Some points:
array([-102., 38., -34., 28., 38., 13., -39., 18., 27., -29., 88., -95., -33., 23., 23., -21., -28., 85., -38., -21., 2., -2., 31., 13., -85., 15., 12., -2., 45., -18., -39., 8.])
array([5., 11., 6., -69., -13., 3., 29., 12., 5., -1., -21., 86., -33., 59., 24., 26., 75., 59., 38., -45., 16., -59., -5., 66., -70., 7., -2., -1., -66., 13., 64., 2.])
array([-53., -12., 61., -12., 13., 8., -38., 56., 43., -15., 3., 3., 35., 1., 4., -30., -35., -67., 113., 13., -51., 70., -39., -11., -63., 12., 15., -4., -73., -8., -34., 33.])
array([35., 16., -1., 21., 1., -59., -8., -25., 4., -82., -52., -4., 53., 60., 44., 8., 19., -14., -42., -7., 23., -19., -15., -13., 43., 8., 12., -63., -31., -2., -3., 51.])
array([26., 42., 67., -53., 3., -52., 3., 23., -12., 100., 7., -61., 23., 10., -46., -27., -17., 14., 16., -19., -8., 44., 21., 28., 10., -14., -19., -53., -1., -27., 56., -65.])
array([-18., -35., -19., 6., 29., -28., 27., -34., -127., 17., 8., -64., 27., 51., -32., 31., -66., 14., 47., -10., -23., -24., 11., 26., -17., 25., -3., 69., -31., 31., -55., 0.])
array([8., -83., -40., -8., -42., 29., -10., -5., 20., -16., -41., -57., 23., 49., 39., 49., 25., 5., 28., -53., -26., -10., -25., -58., 5., -30., -55., -43., 51., -76., 40., 2.])
array([50., 41., 40., -13., 112., 37., 19., 32., -13., -10., 28., 62., 79., 56., 63., -31., 5., -23., -60., 13., 21., -28., 5., 34., 30., 28., -59., 13., 36., 13., -30., -6.])
array([-53., 3., -24., -9., -2., -39., -69., 0., 71., 23., 0., 89., 76., 51., -93., 69., -9., 26., -43., -4., 5., 24., -28., -26., -25., 38., 18., -17., -60., -41., -62., -5.])
array([-33., -16., -25., 5., 79., -19., 11., -45., -35., 24., 7., -8., 23., -58., 49., 8., 80., -8., 80., -39., -18., 66., -30., 18., -33., -35., 43., 11., 44., 3., 10., -16.])
array([-40., -89., -16., -18., 12., -57., 54., 13., -10., -40., 58., 60., -27., 3., -23., -47., 30., -47., -7., 75., 24., -59., -2., -61., -55., 28., -39., 50., -23., 40., 55., -37.])
array([-21., -13., -55., -4., 61., 14., 39., 23., -43., -70., -58., 1., -11., -21., -57., -30., 1., 19., 42., -65., 40., -35., -1., -51., 21., -9., -27., -24., 11., -58., -30., -46.])
array([29., 16., 56., -5., -16., -7., -47., 34., -26., -68., 2., -12., -5., 2., -3., -20., 28., 80., -20., -2., 59., 33., 26., 30., -1., -32., 79., 9., 0., 50., 95., -11.])
array([85., 46., 6., 53., -6., 24., -5., 43., 27., 3., -11., 12., 27., -99., -61., 22., -48., 12., 8., -52., -52., -66., 54., 4., -53., -24., -23., 47., 17., -4., 60., 30.])
array([56., 74., -18., 48., 62., -32., 21., 29., -22., -1., 32., -64., 11., 48., -17., 43., 23., -13., 20., 46., -6., 26., -48., 25., 9., -62., 25., 74., -59., -17., 1., 62.])
array([20., -15., -30., -63., 14., -6., -1., -67., 44., -5., 14., 12., 34., -81., -9., -65., -43., 15., -25., -41., -11., 0., -80., -31., 67., 28., 61., 97., 9., -8., 24., 70.])
array([-16., -35., -78., -40., 51., 52., -74., 80., -16., 46., 12., -55., 0., -30., -3., -23., -13., 0., -73., 11., -37., -38., -3., -17., -16., -1., -5., -18., -109., 29., 26., -7.])
array([19., 52., -16., -60., 4., 72., -33., -27., 25., 6., 28., -6., 27., -37., 100., 42., 34., -38., 52., -17., 61., -35., 91., -2., 30., 25., 9., 10., -40., 32., -45., 33.])
array([34., -63., 60., -36., -7., 56., 31., 53., -72., 4., 74., 76., -38., -29., 5., 90., -43., 42., -18., -27., -14., -11., 28., -39., 19., -32., 33., -26., 29., -29., -55., 26.])
array([-16., 46., -46., 22., -12., 39., -6., 45., -50., -53., 17., 31., 0., -18., -51., 4., 7., -60., -20., 62., -12., 32., -28., 43., 52., -43., -2., -70., -3., -29., 36., -15.])
array([-9., 1., 7., 29., -3., -12., -68., -17., -37., -44., 9., 36., -55., -20., 56., 20., -9., -68., -59., -88., 12., 36., -64., 28., -76., -13., -59., 16., 2., -44., 10., -8.])
array([47., -14., 4., 6., 18., 56., -25., 45., 87., -37., -4., -9., -24., 51., 1., 37., -52., -59., 42., 17., 57., 38., 42., -27., 24., 30., 52., 28., 49., 20., -12., -74.])
array([43., -32., 50., -6., 42., 32., 61., -1., 28., -16., 6., -18., -27., -20., -5., 17., 35., -8., -38., 3., -79., 73., 4., -23., 19., 48., -35., -8., 8., 30., 12., 50.])
array([19., 47., 35., 40., -56., 55., 8., -53., -7., -103., -15., -39., -12., 20., -42., -67., 26., 13., -5., -12., -24., -61., -23., -13., -21., 18., -26., 7., -13., -1., -59., -33.])
array([40., -28., -58., -11., -41., 0., 48., -22., 13., 6., 91., -25., 84., 0., -34., -2., 11., -40., -42., 53., 46., 32., 11., -28., -56., -46., 25., -17., 57., 2., 14., -1.])
array([-29., 4., -60., -7., -57., 31., 16., -3., 0., 42., -14., -43., -26., 0., -8., 32., 69., -71., -38., 4., 11., -17., -44., 29., -6., -39., -2., -36., 42., 79., -37., 44.])
array([-24., -25., -48., 4., -7., -13., -8., -64., -7., -50., -32., -17., -61., -16., 36., 21., -94., -16., -8., 22., 26., 52., 72., 4., 59., -60., -75., 16., -82., -20., 49., -10.])
array([-18., -45., 40., -68., -17., -61., 74., 0., 67., -12., -1., -36., -54., 38., -12., -32., -50., -65., -20., -15., -33., -50., 67., 66., -11., -7., 49., -22., -4., -18., -11., 61.])
array([13., -24., -11., -4., 40., 21., -6., 16., 47., 30., 60., -7., 6., 37., 9., -28., -26., 31., 73., 15., 5., -30., -67., 43., 68., 53., -61., -27., 51., 25., 61., -29.])
array([31., -29., 18., -16., -13., 74., -58., -88., -49., 2., 11., 28., 23., 43., -39., -24., 31., 35., 18., 59., -16., 47., 85., 65., -15., 22., 5., 16., 32., -36., -11., 0.])
array([20., 23., 23., -21., -53., 3., -44., 34., -70., 47., -2., -15., -88., 25., 45., -64., -15., -3., -19., -4., 5., -6., -46., -93., 32., 41., 50., 3., 9., -2., -30., -25.])
array([11., -22., 47., 5., -14., 38., 53., -48., 40., -44., 6., -31., 16., -48., -33., -16., -17., 19., 14., -61., 63., 9., -60., 14., -23., -45., 15., -67., -64., 46., -27., -64.])
array([-49., -21., 78., 9., 28., 2., -47., 18., 5., 17., -24., -41., 2., 22., -47., -43., 66., -47., 16., -4., -24., -58., 29., -30., 38., -57., -2., 10., 20., -73., 6., 58.])
array([-19., 58., 37., 35., 18., -37., 11., -21., 36., -8., 14., 9., -18., -67., 34., 20., 34., 48., 48., 117., -17., -2., 32., -88., -26., 13., -58., -54., -4., 26., -11., 19.])
array([34., -5., -16., -29., -30., -29., 22., -7., -11., 1., -36., -55., 8., -50., 22., 52., -49., 53., 5., 59., 27., -32., -69., 59., -14., 48., -40., -58., -11., -52., -47., 17.])
array([-14., 57., 15., -19., 3., 6., 82., -32., 12., 23., -8., -41., -10., 9., 0., 59., 47., -27., -78., -31., -57., 56., 20., -39., 19., 94., 10., 38., -32., -30., 28., -93.])
array([0., -82., 60., 75., -41., 24., -35., -6., 25., 16., -37., -19., 16., 6., 63., 36., -11., 31., -27., 71., -6., -8., -41., 32., -28., 28., 11., 71., 22., -3., 47., 5.])
array([-45., 20., -40., -43., -89., 40., 48., 50., 17., -11., 10., 39., 21., 31., 18., -37., 27., 110., 24., 4., -1., 74., 0., -12., 61., -30., -21., 52., -23., -12., 3., 51.])
array([-19., 44., -34., -24., -76., -84., -16., -1., -25., -27., -2., 21., 82., 8., 65., -35., -63., -20., 3., -21., -95., -31., 39., -23., -10., -28., 2., -17., 50., 42., 6., -53.])
array([-33., -28., 51., 49., 75., -20., 19., -46., 10., 68., -47., 22., 22., 11., 46., -20., -19., 42., -55., 17., 44., -13., 10., -51., 7., -89., 46., -24., -14., -10., 2., -14.])
array([46., 21., -19., 84., -68., 42., 57., 2., -9., 103., 15., 48., -2., 3., 54., -87., -15., -36., 26., -7., 35., 0., 7., 5., -40., 4., 4., -5., -53., -66., -9., -6.])
array([-41., -9., 43., -16., -26., -9., -31., -27., -61., -33., -11., 30., 12., -60., -12., -2., -16., -45., -16., 21., -32., 17., -29., 27., 33., 22., 16., -59., 4., 50., -14., 6.])
array([44., -24., -52., 67., 26., -41., -55., -76., 8., 47., 47., 21., -54., 28., -51., -31., 10., 17., 14., -66., -18., 18., 42., -18., 24., 62., 5., -73., -7., 37., 24., 59.])
array([27., 48., -31., -80., 16., -75., -20., 3., -4., -7., -31., 19., -67., -41., -16., -7., 11., -14., 1., 63., 51., 7., -4., 4., -44., 30., 22., 6., 71., -90., 9., 8.])
array([18., 6., -25., 25., 29., -13., 50., 72., 21., 16., -85., 37., -34., 19., 11., -29., -35., 29., -20., -20., 15., 83., 23., 35., -26., -2., -28., -1., 66., 81., -56., 48.])
array([-70., 71., 25., 61., -3., -5., 37., -19., 27., 17., 84., 40., -35., 28., 2., 74., -31., 2., 29., -6., 1., -50., -32., 33., 73., -13., 35., 10., 39., -2., 32., 8.])
array([35., 38., 7., -63., -12., -10., -44., -50., 4., 39., -38., 15., -33., 39., -49., 44., -14., -1., 22., 18., -2., -20., -34., -74., -28., -85., -56., 48., 25., 91., -21., -23.])
array([-70., 6., -22., 9., 19., 52., -2., -31., 40., 49., -76., 40., -24., -47., -32., -27., -4., 15., -27., 29., -48., -35., 7., 66., 20., -21., 13., 28., 28., -8., -20., -59.])
array([36., -29., -62., 59., 18., -3., 16., 42., -11., -15., -58., 13., 5., 3., 29., 37., 38., 16., 48., 26., -58., -34., 22., 4., 5., 37., 120., -4., -11., 23., 10., -37.])
array([-77., 14., 40., 38., -35., 0., 14., 39., -48., 34., -45., -20., 57., -23., -41., 27., 7., -29., 7., -35., 122., 8., 47., -13., 17., 93., -27., 30., 29., 43., 57., 54.])
array([34., -64., 21., 39., -43., -123., -46., 59., 41., 11., 46., -14., -13., -55., -6., -3., 86., 5., -4., -22., 13., -1., 27., 56., 82., -20., -47., 61., -18., 4., -108., -67.])
Along one direction, these points spread out more than along any other. Take the direction at right angles to it along which they spread out most. Go by this last direction. How far along it is each point below, from 0 to 99? 50 is the average, and the first point above lies past it. One standard deviation of the points above along it is 16.
array([11., -22., 47., 5., -14., 38., 53., -48., 40., -44., 6., -31., 16., -48., -33., -16., -17., 19., 14., -61., 63., 9., -60., 14., -23., -45., 15., -67., -64., 46., -27., -64.]) 25
array([0., -82., 60., 75., -41., 24., -35., -6., 25., 16., -37., -19., 16., 6., 63., 36., -11., 31., -27., 71., -6., -8., -41., 32., -28., 28., 11., 71., 22., -3., 47., 5.]) 56
array([-16., 46., -46., 22., -12., 39., -6., 45., -50., -53., 17., 31., 0., -18., -51., 4., 7., -60., -20., 62., -12., 32., -28., 43., 52., -43., -2., -70., -3., -29., 36., -15.]) 33
array([-24., -25., -48., 4., -7., -13., -8., -64., -7., -50., -32., -17., -61., -16., 36., 21., -94., -16., -8., 22., 26., 52., 72., 4., 59., -60., -75., 16., -82., -20., 49., -10.]) 33
array([50., 41., 40., -13., 112., 37., 19., 32., -13., -10., 28., 62., 79., 56., 63., -31., 5., -23., -60., 13., 21., -28., 5., 34., 30., 28., -59., 13., 36., 13., -30., -6.]) 37
array([-53., 3., -24., -9., -2., -39., -69., 0., 71., 23., 0., 89., 76., 51., -93., 69., -9., 26., -43., -4., 5., 24., -28., -26., -25., 38., 18., -17., -60., -41., -62., -5.]) 73
array([85., 46., 6., 53., -6., 24., -5., 43., 27., 3., -11., 12., 27., -99., -61., 22., -48., 12., 8., -52., -52., -66., 54., 4., -53., -24., -23., 47., 17., -4., 60., 30.]) 51
array([-49., -21., 78., 9., 28., 2., -47., 18., 5., 17., -24., -41., 2., 22., -47., -43., 66., -47., 16., -4., -24., -58., 29., -30., 38., -57., -2., 10., 20., -73., 6., 58.]) 82
array([-102., 38., -34., 28., 38., 13., -39., 18., 27., -29., 88., -95., -33., 23., 23., -21., -28., 85., -38., -21., 2., -2., 31., 13., -85., 15., 12., -2., 45., -18., -39., 8.]) 68
array([44., -24., -52., 67., 26., -41., -55., -76., 8., 47., 47., 21., -54., 28., -51., -31., 10., 17., 14., -66., -18., 18., 42., -18., 24., 62., 5., -73., -7., 37., 24., 59.]) 68
array([8., -83., -40., -8., -42., 29., -10., -5., 20., -16., -41., -57., 23., 49., 39., 49., 25., 5., 28., -53., -26., -10., -25., -58., 5., -30., -55., -43., 51., -76., 40., 2.]) 32
array([46., 21., -19., 84., -68., 42., 57., 2., -9., 103., 15., 48., -2., 3., 54., -87., -15., -36., 26., -7., 35., 0., 7., 5., -40., 4., 4., -5., -53., -66., -9., -6.]) 38
array([-40., -89., -16., -18., 12., -57., 54., 13., -10., -40., 58., 60., -27., 3., -23., -47., 30., -47., -7., 75., 24., -59., -2., -61., -55., 28., -39., 50., -23., 40., 55., -37.]) 62
